Each row is where one point has got to under a steady rotation. How many ticks took it there?
The counts run from 0 to 173.
[-18  20   8   8   3  34  17 -32  28 -13   5 -22 -24  -5  19  13  26 -23
 -11  17 -31  37  34  14  26 -45  17  21 -29  -8 -18  17  10  -6   9 -29
  29   6 -11 -14   7   1  -9 -10   3 -42  14  -4  30  -2 -26 -15   6  28
  22  29 -13 -12]  168
[-25  11 -19 -23 -15  39 -13 -26  16   3 -11  -8  -3  15   1  27  12  18
 -13  -1 -31  -5   5 -10  31 -34   2  26 -34  25 -47   8   1  18  12 -28
   3   5 -17  -4   3  15 -13 -17  46  15  20  20  34  28   0  14  15  48
   1  16 -20   8]  13
[-12  11  24  -5  -5   8   7  28  11  68 -17  23  13  30   1  13 -11 -53
  -8   6  -4 -21 -12   6  -6  -9 -31  18  12  32 -22  24   5 -32  -2 -40
  -3  23  -1  -9   4  15 -20  -7  11   8 -21  40 -27 -10 -19  11  -4   3
 -10  31 -18  -2]  121
[ 10  20  -8  41   1  16  39  -9 -30   1   7  -8 -26 -24  14 -13  -5 -53
 -14  -8   2  22 -17 -22  19   1   7  18  27  11   2   4  17 -28  29 -34
 -16  -4 -20   5  18 -17 -19 -20 -26   0   9   5  22 -26 -43   8   9  33
  17  -9 -15 -31]  109
[  1   3  -3  39 -16   8   2 -18   6  -9   2  -4  12  10   3   4   5 -11
 -30 -27  20 -25 -34 -34  22 -29  17  -3  -8 -12  -2 -28  46 -24   6 -16
   3 -34  -8   2  10   8 -35 -21  -2  21  23  11  63  32 -23  -3 -23  27
   2   8 -25   2]  160
[-38   6 -13  19  18  -9 -31 -10  -2  23  -6  -6   2  15  28  32 -23 -28
  -3 -18 -12 -20  -5  25   6 -39  -3  41  -6   9   5   9  34   6  -7 -49
 -15  -1  -5 -19  -7  23 -11 -45   4  22 -12  13  -9  34   9 -13 -44   6
 -14  -2  15  -7]  94
[  1  63 -14  -7  12  25   5  -9 -13  33  -1   0 -11  17 -14 -10   5 -16
  23 -35 -28  24 -17 -10 -25  -6   1   3  53  13  -5  -6  12  29  47 -18
 -33   5  -8  10  25   0  -1 -20  19   2   0  20  33  16 -10  19   7  51
  28   3 -15 -19]  18
[ 12   5  23  -5  -9  34  41  -6  32  14  18 -10  -2   1   8   8   0 -57
  -9   8  -6  -6 -33   7   4  21  -4 -20 -12  24   9  11 -29 -26  22 -30
  30   9  -8 -17 -24   5 -15  28 -18   3 -24  14  16 -18 -37  16 -19   1
  -3  52 -13  -7]  59
[ 16 -14   0  42  -6   3 -15  26  21  16  -4 -13  18 -12  11  16   8 -71
 -16  11   3   7   4 -23  28 -19 -15  22   4 -27  10   9   7 -40 -44 -32
  18  15   8 -26 -21  10 -14 -21  17 -28   6   2  35 -15 -11   2   2   8
  30  26  14 -26]  52
[ 14   4  26  52 -30   0  27   4  23  27 -12 -11  -9  30 -20  16   2 -30
  -9  23 -33   5  13  23  21 -33  -7  -4  24  -9  27 -14  20  -7  -6 -30
  30 -23 -22  -4 -33 -16  -6   1  -1 -27 -14   5  26 -22  -3  -4  13   7
  21  14  11  -3]  140
[  4  30  21  35  15  12   2 -12  10  21 -18   9  11  10  -3   7  24 -16
   8  11 -20  -9   3  -7  -7 -41   6   3  32 -28 -14  15  -5  -2  -5 -24
  -3 -20 -18   2  -7   4   2  18   6 -26  -7  22  67  25   2   8  37  36
  59  29 -14 -16]  79
[ 23  22  40  31  12  13   7  -2  37  -2 -37 -12   6  19  25  11  18 -36
  20   9 -26 -15  12  -9 -13 -25   1   8  17 -29 -10  11  -2 -10   0 -36
   7   4   4 -18  -8  31  16  14  31 -23  11  16  39  31  10  11  10  37
  37   5  13 -30]  77
[  5  -1 -47  22 -24  12   5   3  -6   4  47  -9 -12  -7  10   5 -15 -62
  -8 -18 -21  58 -18  30  14  -8  -5  21   5   4  29 -13  23  12  -4  -6
  16  10 -11 -23   6   3 -35 -39  -5 -13  18 -10  17 -20 -22  -8   0  20
  -1  23   0  -5]  112
[-32  17  10  53   8   1  19   3  22  28   2 -10 -19  15  17  -7 -40   0
 -13   1 -21 -33  -4   3  11 -50  -1   0  -3  29  -6 -18  32  20   1 -47
  -6  -7 -23 -10  -7   3 -12 -37 -26  24 -21 -15  -4  30 -13  29   2 -12
  -4   7 -17   7]  91
[-24  16 -44  40  -7   1 -25  13  29 -22  16  11  -9   7  14  22   1 -54
  -3 -12 -26   0   3   7 -16 -22 -19  26  20 -21  33 -23  20  31 -33  -8
 -12  -7  -8 -14 -15  23  -5 -37 -14 -10  29  11  29  28   9  16  26  40
   6  -2  -7 -12]  25
[ 27   3   4  11 -54  14  18  -2  13  41 -36   4  21  20 -16   8 -11 -23
   1  -1 -17  -9 -14 -14   0 -19   7 -16   8   6   1 -20  35  18   5 -19
   8   0   9 -25  -4  13 -30  12  52  43   6  47  13   2  13   1 -23  20
   1   4  22  -6]  71
[ -4  35 -25  18 -24  23   2 -16   0  19  -9  -2   2  25  12 -25  11 -28
  15  -3 -40  54  -3  -9 -15 -13  10   7  34   4   8 -15  14  45  19 -23
  -7  34   4 -34  31 -11  -5 -20  27   0 -11  -1  11   5  -9  18  10  46
  32 -19   7 -23]  20
[-37  -6 -27 -26   0  -5 -23  -7  12  50  -5  24  -8  42   2  19  46 -37
 -13 -13 -16  10  19  -3 -16   7 -21  -2   2  51  -5   4 -10   0  19 -18
  11   7  17 -20  13  -7 -32 -16  33  10 -18  42  -5 -12  -9  -1 -17  27
   9   5 -11   7]  124
[-30  -2 -15   0 -15  11 -16 -11   2   7  15  23  -4 -13 -28  31  35 -53
 -28  -5  -2 -14 -21 -19  14  -5  -1  -8  -3 -14  25  19   3 -52  -6 -15
  24  -9   4   3 -27 -19 -29  -7   3 -24   3  18  47 -26 -24   1  18   8
  17  41 -40 -10]  55
[ 14   0 -34 -13 -25   5 -23   8 -21  30  -4  -9   9  -5   1  16   3 -20
   6 -56  -5  24 -35 -17  -3  13 -34  12   5  27  21 -30  37   9  25 -27
  -7   5  21   2 -14 -23 -12 -48  34  10   7 -20  22  15  -8  14 -40  34
   3   2  -2 -15]  44
[  2  23 -11  10  39  -1   2  11  -5  23   0 -46   1  -1  18  -7  14  -2
  18 -31 -10  -6 -40 -38   1   1 -29  27 -12  19 -22  -1  -7  -9  -1 -21
   6 -18  -6   2   0  -5  -2 -36  11 -17  34  -9  62  31 -13  19  23  34
  41  24 -31 -16]  104
[-32  18 -13  33 -15  28   5 -46 -22 -29   0  18  16  -7  17  40  28 -28
  -6  15 -24  16 -10   1  22 -26  21   8  11 -10  17  19 -16  10  23 -45
   7   0 -25 -29  -8  -4  -6  11   2   3 -30   7  41   8  -9   7  13  32
  33  -2  10 -11]  82
[-45   4   5  14   1  -8 -14 -11  -6  44 -27 -10   3  14  14  21 -27 -29
   6  -7   0 -19 -17  15   4 -45  -2  41  -8  10   7  18  34 -10  -5 -52
  -5  -3   8 -15   4  15  -1 -28  18  32 -14  30 -19  14  17 -31 -48  15
   3  -8  17 -14]  95
[ 34   7   8  37   5  -9  -8  29  28  20   9 -21 -18  23  14  -8  27 -40
 -21 -32   8  19  39 -22   1 -14  -3  -3  29   4  14 -40  31 -23   3 -11
   1 -10  21   6   0  -5 -17 -34   1 -30  14 -17  33  -2 -26  10 -14  24
  14  19 -22  -7]  49
[-13   5   4  19  11  -5  13 -42  22   8  26  10 -24  44   8  34 -21 -31
 -28  -7  -7 -13  -3  30 -12 -32  17   4  -6  15   6  -7  29 -14  25 -15
  24 -11   5  -9  22  18 -52 -10   1   8   7  44  15  20 -25 -32 -18  14
  -3  18 -15  12]  6
[-17   9   5   9 -11  11 -20 -11  30  15   2 -43  16  30   5  -8  44 -12
  16 -16 -10  11   7 -16  21  -6  11  35 -43   9  -3 -28   1   5   0 -26
  10 -11  15 -28  31   4   7 -31  12  28  16   8  26  15 -18  -1 -31  55
  -8   5  -5  14]  100
[ 29  22  12  24 -44  -1  21   1  21  33 -36   0   9  44 -19   7  -1 -10
  -1  -6 -24 -30  -8 -33  -2 -10   6 -30  11  19  -4 -28  25  14  10 -22
  17 -14   7 -10  -2  -2 -31   8  60  32   7  40  31  -2   1   5 -12  14
   3  -1  13  -5]  72
[-27 -21  -8  -4  -3  22   1  -3   6  33 -20  -6   0 -15  14  -9  33 -14
 -26   1  -5  17  24  -4  41 -13 -51  29 -22  39 -19   7  18   5   3 -50
  -2  -4  -8 -18 -14  -5  19 -25 -11  20 -24  -9   2   5  -8  17 -39  44
  -3 -10   1  -6]  39
[ -3  18  17  27  30  -2   2   3  -2  30  -2 -36 -14  22  22 -11  -3 -11
 -15 -16 -13 -17  -1 -29 -14 -15  17 -18  -1  56  20 -14  -1  24  18 -39
  11  -6   1 -35  -3  -3 -15  -2 -12  27 -47  11  10  -8 -10  38 -39   0
  30   2  31 -16]  152
[ 10  15  28  27   1 -12  47 -17  -4   9  -4 -39  -5  21  12  24 -18 -27
  28  -8 -26  -3 -46   3   3 -21  13  11 -10  -8   1   2   8 -43  12 -23
  38 -15   9 -18  13  -1 -30  -8  29 -17  26  18  28  -1 -20 -23  -9   7
  22  19   8 -23]  164
[-19  -1  11 -11 -27  38  24 -17  35  -2  11   1  -2  -6  10  22  10 -60
 -12  -8  -3   0 -21   8  13  26   2  -5 -12  -1  25  11 -25 -35  22 -36
  31  16  10 -35 -12   1 -12  19 -15   4 -16  18   8 -21 -33  16 -24  19
  -4  35 -14  -6]  58
[ 22  -5 -11 -15 -34  29  -6 -11   7  32  -9  25  28  12  -9  17 -11 -25
 -28 -17  -4  13  11   6  -3 -28  -9   4  13   3  -5 -18  60  22  11 -11
  -7   5   5 -17  -9  28 -26   5  28  45   0  30  18  21   9 -14 -47  48
  -1  16  17  -9]  69
[-35 -26 -13 -17   8  18  -6 -17  17  33  -7  -5  -8  -3  12  -8  40  -4
 -23  -2 -21  25  22  10  25 -18 -56  26 -20  38 -10   9  11  10   6 -35
  16 -13 -14   0 -18 -11  16 -35 -22   5 -25 -19  10  22 -13   6 -18  41
   7   1 -14   7]  38
[  9  16  24  29   0 -14  47 -22  -2  18   7 -30 -20  25   0   6  -9 -28
  26  -6 -25  -4 -26   5  -2 -26   9   9 -13  -4  -3   1  20 -42  11 -21
  49 -28  -5   3   7  -8 -28  -9  23 -32  36  14  43  -7 -23 -31  16  10
  38  33 -18 -15]  165
[ 25  -1  -6  -5  15  19  22  20  36  21 -15 -11  -7   7  -2 -19  36 -35
 -15  -4 -11  -4   7 -26 -21  17 -56  -2  15  44  -8 -16  -9  22   6  -8
   8 -19  -9 -11 -11  19  10  21   6  26   3  27  34  -4  -1  26  -7  50
  21   3   2  -3]  128
[-16   8   9  25  14  -4  44 -33  19  10  19  15 -25  32   8  27 -28 -32
 -21 -10  -7 -29 -17  14 -11 -34  19  -9  -1  17   4  -4  35 -23  25 -19
  30 -27  -5  -7  13   8 -54 -11  -6  15   5  43  11  15 -35 -26  -6  -7
   4  10 -16   8]  5
[  0  34 -24  71  12  -2   7  22   8 -14   1  -7 -34  10  12 -10   3 -45
  -7   3 -41   5  13 -31 -10 -14   2   4  34   8  18 -23  19  32 -13 -18
 -15 -12 -21 -17  -1   5 -14 -30  -1   2  18  11  17 -10  -1  24  41  21
  25 -12  11 -12]  23
[-45  -7  -3  34 -17  -7  -8 -14  21  11  21  13   7  32  28  31  23 -36
  26  -5 -15   4 -26  39   4   7  -2  35   1   7  16 -17 -24 -18  21 -38
  25  -2  -6 -23  17   4 -13 -33 -12   6 -29   6  -3  21 -19  10  -9  20
 -21  23  -9  26]  32
[  7  16  10  22  13   8   2   8  13   8 -18 -67   7   1  28  -9  31 -22
  27  -5 -11  -8 -20 -44   8   5  -9  38 -38  16 -25  -6 -21  -7  -6 -37
  15 -10  -4 -20  17  10  11 -19  26  15  29  12  35   7  -6  30 -11  34
  12   8  -1 -10]  102
[ 24  24   8  20 -13   1  -9  -3  42   5 -18  -4 -14  57   0  33  23  -5
   6 -24 -30 -25  14 -20 -13 -15  17 -13   3   9   5 -41  14  14  26  -4
  18 -17  17 -12  -1   3 -34  -2  58   3  33  20  43  29   1   7   2  26
  17  13 -14   5]  74
[ 25 -17 -33   0 -32  23   5   1  18  11 -23  27  37  -4  28   0  24 -17
 -13  -4  -5  16 -15 -34   5   5 -59  -9  20   1 -15 -21  14  23   4 -19
   3  15  11 -26 -14   6 -11 -11  27   8  -1 -14  54  40   4  39  13  48
  26  -6   1  -4]  131
[ 45  -3 -11  41  -8  -7  11   1  -5  -6 -10  38 -24  18  17  41   7 -36
 -14 -21  -6 -16 -19   3  -5   3 -18 -12  62  -2  14 -33  26  -8  50 -21
   0 -20   1  12 -20  -7 -36 -13   8  -9   5   0  41  17  -8  15  11  27
  18  -8  -9 -11]  135
[  7  27   2  24  25  -5  -3  15   1  19 -13 -61   2   1  18 -10  22 -18
  24 -22  -8 -18 -37 -48  10   6 -20  30 -30  24 -28  -2 -19 -24  -4 -32
  15 -12  -8  -1   6   6  11 -26  17   4  27   5  51  14 -10  30  17  40
  30  18 -15 -19]  103
[ 16   3  -7 -19  -8  26 -12 -14  10  31   2  30   6   8  -6  23  -7 -25
 -51 -18   1 -10  14   5  -4 -33 -17  -7  18  19 -10 -11  65  22  13  -7
 -16 -10  -1  -8 -16  32 -28   9  11  37  -5  29  25  17  11  -7 -42  40
  -7  13   2  -8]  68
